(in the rows, 128 means zero)
Named moves (each a turn or a mirror), then the moves between two rows, first move first; the first pair answered
D:
[104 130 123 135 120  63 106 129  63  66 120 152 162 140 117 133 128 166
 111  89 164 125 140 129 112 114 126 115  83 125 159 102 115  71 122 184
 183 114 144 141 149 121 123] |-> [113 139 113 130 132  71  90 139  64  60 120 150 160 121 115 124 144 160
 146  77 162 138 169 116 119 131 136 100  99 156 155 109 108  84 123 194
 183 119 141 123 156 120 119]
[138 114 141 124 155 143 125 157 139 116 108 143 107 105 116 130 127 168
 150 146 131 131 138 126 154 152 118 106 150 143 128 132 117 161 151 118
 149 129 114 113 140 140 110] |-> [134  97 156 135 138 133 141 138 143 117 115 139 112 127 114 140 102 171
 104 152 135 124 103 138 151 136 112 125 124  98 137 117 138 144 152 113
 147 117 106 137 143 147 114]
[138 177 117 140 135 139 107 134  98 132 117 117 140 116 121 119 171 144
 130 101 122 124 132 122 129 127 129 118 157 133 130 124 116 136 115 117
 107 146 132 126 132 111 129] |-> [129 157 130 150 118 127 118 121 102 133 120 110 141 132 114 125 154 144
  91 103 128 113  99 142 123 117 128 127 133  97 135 117 135 117 118 112
 105 133 123 144 131 114 131]
[134 132 121 146 119  94 128 101 123 114 153  94 144 189 114 137 106 113
  65 103 135 100 111 131 105 101 137 110  82 106 141 111 145  96 121 146
 130 131 139 149 134 100 141] |-> [150 160  97 128 144 107 107 128 120 112 147 107 140 143 109 113 145 109
 152 101 137 136 180  91 116 122 151  86 138 182 124 128 112 136 114 158
 130 163 146  92 136  89 143]
U:
[122 132  97 123 130 112 120 111 115 102 121 139 145 138 150 126 116 103
 170 114 114 136 169  96  88 142 164 110 128 163 139 136 122 140 119 164
 118 149 136 125 166 100 151] |-> [133 135  91 121 142 135 126 126 111 112 110 146 136 113 149 120 134 122
 190 121 106 146 170 102 101 164 162 117 153 157 125 126 109 155 119 140
 111 151 140 118 160 113 153]
[142 158 131 137 121 133  85 150 103 109 157  73 114 112  99  80 130 119
 144 156 143 166 117 130  79 133 154 109 177 125 112 115 116 153 134 109
  78  98 127 133 103 137 136] |-> [136 149 134 147 102 112  88 128 100 110 168  60 125 131 103  88 115 101
 123 154 152 159 111 118  61 122 158 100 150 135 125 125 133 139 135 129
  78  90 133 142 118 118 137]
[187 166 113 174 211 149 141 147 147 111 133 168 124  64 164 121 172 156
 121 146 133 170  92 223 190 158 140 151 191  68 155 103  48 116 151 101
 107 117 102  92 121 165  69] |-> [149 123 125 192 155  71 138  63 151 112 169 134 152 169 160 141  85  64
  28 128 182 122  85 182 140  85 175 115  92  99 188 127 104  52 146 185
 119 113 104 135 153 112  62]
[121 183 124  48 107 113 142 145  58  93 142 102 153 113  96  92 121 130
 149  43  94  80 174 138 116 141 126 120 167 152 121 152  96 168 175  90
 116 159 112 115 131  89 132] |-> [115 172 121  56  93  94 140 127  60  90 155  94 159 138 100  98 105 110
 132  41 108  70 177 128 106 127 135 114 145 159 127 160 103 157 173 108
 121 160 111 129 143  77 137]
Q:
[ 74  92 126  97 118  98 117 140 122 102 130 108 120 204  79 170 145 108
 160  86  93 212 133  87  90 144 141  98 173 152 149 116 133 144 120 146
 142 173 115 127 150 120 106] |-> [ 80 115 135 114 119 121 133 155 117 103 116 107 112 193  72 167 164 159
 129  80  76 202  87 122  94 148 117 139 188  86 143  92 132 144 125 103
 132 157 112 143 136 140 116]
[131 127 145 127 134 117 146 109 123 121 148 106 146 142 133 136 111 140
 121 114 144 115 117 137 126 123 125 139 114  96 129 118 125 113 122 151
 125 127 122 123 138 111 123] |-> [124 110 149 122 140 121 148 114 123 120 146 113 145 143 139 140  98 136
 130 126 145 127 116 144 129 129 126 131 105 105 137 126 126 119 129 161
 127 119 116 117 141 123 122]
[135 107 107 134 131 104  85 103 135 128 135  96 135 132  88  76 124  88
 137 114 115 119 149  81 104 104 169 117 113 146 140 115 137 133  88 105
 112 139 150 138 127  97 124] |-> [140  90 126 139 140 135 114 124 147 134 118 110 125 104  97  79 118 136
 118 133 107 135  95 141 124 119 144 154 117  78 143  94 140 138  97  59
 112 109 138 160 105 138 123]
Pairs:
(two moves a pair)
[131 110 120 126 122 108 125 117 133 132 123 120 135 143 134 127 121 113
 133 145 133 110 143 123 133 117 146 113 116 152 135 137 135 125 131 150
 139 125 129 139 146 121 118] |-> [137 138 115 127 140 127 117 137 116 132 115 121 131 112 131 120 150 145
 153 140 124 114 149 128 144 135 138 129 155 142 122 126 120 138 126 127
 124 128 133 123 134 128 126] => U then Q
[151 120 134 130 133 104 110 130 136 114 164 141 154 159 128 167 121  92
 142 108 148 122 165 108 117  98 119  92  99 172 143 118 135 100 134 170
 123 155 149 132 150 115  89] |-> [152  78 146 121 132 123 131 151 160 123 156 165 141 134 142 183 102  99
 146 141 141 148 141 133 136 116 114 115  81 149 146 116 135 111 145 153
 144 128 138 146 138 151  78] => Q then Q
[135 155  58 138 130 114 110 114  77 110 141 107 105 195 110 126  75 108
  64 147 159 117  87 143 118 130 102 149  92  61 155 132 172 114 115 132
 134 125 101 154 150 139 116] |-> [128 155  52 139 127 101  96 106  77 112 150 100 109 201 103 123  73  91
  72 143 167 117 101 122 112 127 112 135  89  83 153 135 170 110 116 156
 134 134 104 151 163 127 120] => Q then Q
[130 104 128 123 127 145 140 143 139 135 104 144 129 115 142 131 120 135
 141 150 121 149 116 139 144 136 119 138 130 113 128 122 121 137 141 112
 136 118 116 130 117 147 122] |-> [134 140 122 134 134 141 124 137 122 133 106 125 138 122 122 126 143 155
 126 129 117 131 107 142 122 130 118 147 145 102 130 110 121 128 133 101
 118 128 130 134 118 136 130] => Q then Q
[153 186 139 135 101 146 148 162 132  91  94 125 134 166 132 143 149 157
 110 118 104 138  85 153  96 129 113 134 131 121 130 147 139 115 121  90
 103 131 107 119 119 143 158] |-> [152 199 134 132  93 121 128 148 117  91 103 112 139 181 123 143 145 132
 117 100 118 128 113 128  78 120 129 104 135 161 130 151 134 112 115 114
 108 154 107 107 127 112 159] => Q then Q
[111  92 166 133 114 146 139 146 155 126 151 163 130 112 111 178 155 161
  82 100 119 145  87 165 157 123 120 167 139  61  88  96 124 138 143  94
 153  92 116 169 100 143  90] |-> [115 161 152 150 112 122 106 135 121 120 163 116 148 133  90 153 189 167
  65  60 129 119 113 140 126 107 138 152 163  68  88  91 119 123 125  92
 126 131 135 160 112  99 106] => Q then Q
[108 159 138 157 110 109 140 148 121 155  96 102 124 115 162 151 118 112
 128 105 114 137 110 129 136 159 132 138 116  74 135 102 157 138 151 138
 122 114 108 140 140 140 165] |-> [111 177 131 160 110 103 125 143 111 156 103  91 126 121 157 141 127 112
 127  92 115 132 124 114 127 149 141 129 120  87 139 105 160 135 144 146
 121 126 114 137 141 125 171] => Q then Q
